In the rows, 128 means zero.
Rotation paths and how fast each direction turns (degrees each step):
Each turn is a multiple of 5 degrees from 10 to 175, or 0.
Each row of a path follows its step; steps can be skipped.
path 1
step 2: [129 120 123 141 134 126 136 126 122 124 123 122 140 132 130 123 139 130
 122 123 136 122 131 129 127 136 128 128 122 131 127 124 138 137 129 126
 123 128 125 128 122 134 134 123 129 127 132 134 124 126 132 129 132 127
 130 117 136 125 132 140 133 122 125 124 137 126]
step 3: [129 128 126 129 137 127 124 129 126 112 122 135 123 118 132 123 128 132
 136 127 131 125 122 135 132 123 128 126 120 122 124 127 122 131 130 127
 122 119 133 122 125 124 139 131 133 126 128 126 120 127 130 133 133 125
 133 131 126 124 128 119 125 135 124 142 127 116]
step 7: [132 115 123 126 124 128 132 132 130 119 123 132 125 120 134 120 134 126
 136 126 126 120 126 129 127 118 129 127 137 130 131 133 113 135 128 120
 122 127 125 124 124 131 125 125 132 130 132 130 124 127 131 135 140 132
 129 135 141 131 127 122 126 124 124 134 125 135]
step 8: [129 141 125 134 128 136 124 124 120 124 125 123 127 127 123 134 126 116
 133 127 124 131 128 129 122 119 127 120 134 128 125 136 132 126 142 130
 122 120 129 128 127 132 122 134 137 124 131 133 134 129 129 128 117 130
 128 141 122 134 132 129 134 118 120 131 127 126]
step 9: [133 124 123 131 132 124 133 130 134 123 135 130 130 126 134 137 125 124
 128 135 127 126 119 126 124 129 125 141 133 129 127 131 120 131 124 125
 125 132 131 122 131 129 132 125 127 131 115 138 131 139 126 127 120 137
 111 122 125 133 133 129 133 126 138 126 133 130]
step 11: [130 123 122 131 118 132 125 137 135 131 132 126 125 129 129 124 127 125
 126 127 136 117 126 131 141 129 126 133 142 124 133 137 122 116 137 123
 130 131 129 121 131 134 131 133 127 130 123 128 124 128 126 134 135 123
 131 130 130 131 126 119 136 134 127 128 120 136]
step 14: [131 127 139 134 137 124 128 138 135 127 121 126 124 126 136 126 126 122
 135 123 127 119 123 124 121 125 129 134 123 129 124 129 141 129 129 125
 131 125 131 125 141 125 128 122 125 132 130 122 131 117 134 128 129 129
 119 124 125 122 118 122 125 135 124 122 134 128]
step 15: [129 127 126 134 124 134 129 125 121 131 127 134 121 134 125 137 132 130
 124 121 134 131 136 138 135 139 134 131 129 131 122 137 116 121 130 126
 132 122 127 124 142 132 132 121 130 122 125 127 126 125 124 133 129 119
 129 133 131 135 118 131 124 136 125 125 123 129]
step 17: [128 119 129 129 123 137 137 127 126 135 132 123 137 129 137 135 132 122
 136 130 128 126 132 126 132 129 131 125 116 131 124 129 121 131 128 128
 136 129 133 140 120 125 139 128 127 118 128 134 121 122 132 132 132 127
 126 121 138 123 128 134 128 124 134 134 136 119]
Speeds:
[126 130 127 127 129 129 128 129 129 127 129 126 128 127 127 129 128 126
 130 130 125 129 129 125 127 127 127 126 128 130 127 129 128 129 125 127
 127 128 131 128 126 126 129 129 129 124 125 129 128 128 130 131 125 129
 130 129 128 126 128 125 129 128 129 126 127 125]
80
[125 127 129 130 128 128 127 127 126 129 124 124 127 127 126 127 126 128
 129 128 128 132 127 125 128 127 126 130 127 128 129 127 131 131 129 129
 129 128 126 127 128 127 127 128 129 128 131 126 131 128 131 128 128 127
 125 130 127 127 126 126 127 128 130 131 126 127]
170
[127 129 125 128 130 129 130 127 127 126 129 128 127 129 126 130 130 126
 129 127 128 131 129 129 126 130 128 129 130 131 126 128 129 123 130 130
 130 129 127 126 129 128 125 129 129 129 129 129 130 129 129 128 129 127
 131 130 129 131 130 127 128 129 130 125 126 129]
100
[129 129 127 127 127 127 127 129 128 128 126 126 130 128 127 129 128 128
 126 131 124 129 127 128 126 131 131 128 129 127 128 130 129 129 125 129
 132 129 128 124 130 127 131 129 130 129 127 127 129 125 125 127 128 130
 126 127 128 127 125 129 127 129 127 127 129 129]
80
path 2
step 4: [127 135 139 135 125 123 120 137 130 123 154 120 127 126 130 131 128 127
 131 127 137 134 128 133 128 135 124 135 130 130 129 121 132 131 127 121
 140 144 125 124 130 138 134 119 124 134 127 136 129 128 129 128 125 121
 127 127 134 126 133 123 116 136 128 126 127 122]
step 5: [139 124 139 133 125 124 119 127 133 124 133 126 124 124 115 128 130 115
 130 142 123 135 130 124 135 124 112 127 121 133 123 129 137 124 126 120
 129 137 125 128 124 133 131 141 116 116 126 136 127 130 123 129 128 121
 126 133 126 131 127 138 136 128 124 120 135 130]
step 6: [138 127 131 124 126 132 126 130 124 138 142 129 118 155 126 125 132 123
 137 128 127 136 119 129 132 126 128 138 122 130 129 139 136 130 136 130
 139 136 132 127 129 131 134 132 125 126 128 133 125 124 120 120 132 125
 126 126 126 130 132 122 130 122 138 136 123 121]
step 7: [135 131 136 133 137 125 122 119 139 135 133 123 130 126 123 131 129 132
 143 131 129 127 138 140 131 128 128 132 125 130 119 129 136 134 123 122
 140 121 128 131 128 130 135 137 125 136 122 132 120 123 122 132 120 122
 127 134 139 127 115 117 136 124 122 127 120 121]
step 10: [136 135 137 137 122 124 133 127 145 128 134 129 129 120 121 138 123 123
 131 128 129 130 131 127 123 132 122 142 131 119 128 123 135 132 130 117
 128 136 115 124 119 118 126 132 117 123 138 130 124 125 130 132 130 121
 127 128 126 127 131 118 131 125 130 115 137 133]
step 11: [136 132 133 131 135 131 131 118 127 139 126 132 122 139 128 123 126 118
 129 144 123 135 122 130 134 135 124 137 126 120 124 128 121 110 128 130
 128 135 126 123 125 128 134 128 123 120 135 131 129 121 120 127 124 134
 128 127 130 123 136 130 137 117 141 129 139 130]
step 12: [132 138 141 140 133 126 129 126 137 131 141 116 124 133 128 132 135 124
 141 124 128 128 123 127 130 133 135 132 126 132 127 139 125 121 135 126
 126 132 121 134 123 122 131 123 131 138 130 126 127 131 128 120 115 130
 131 127 138 117 127 108 126 127 131 129 128 120]
step 13: [128 133 129 136 129 127 124 109 143 128 129 122 137 123 125 124 142 123
 137 137 133 129 132 121 126 128 124 127 133 121 128 125 117 122 133 118
 133 127 130 122 116 129 132 137 124 118 120 139 132 123 122 122 126 130
 136 137 130 121 130 132 131 131 122 124 127 125]
step 17: [136 141 133 120 124 128 126 135 123 124 138 116 125 145 122 124 127 133
 139 137 125 130 127 127 132 127 128 132 128 125 132 136 118 109 127 128
 123 125 126 138 137 125 128 130 118 130 123 124 131 126 127 132 118 123
 121 129 136 126 129 124 130 117 125 140 129 124]
Speeds:
[127 130 126 127 127 129 130 129 125 129 130 126 128 126 129 127 128 128
 127 129 128 128 127 129 125 129 129 132 128 125 127 127 127 128 126 126
 124 128 128 126 129 127 125 128 128 129 132 128 130 128 128 130 125 129
 128 130 127 129 126 127 128 126 127 129 133 128]
45
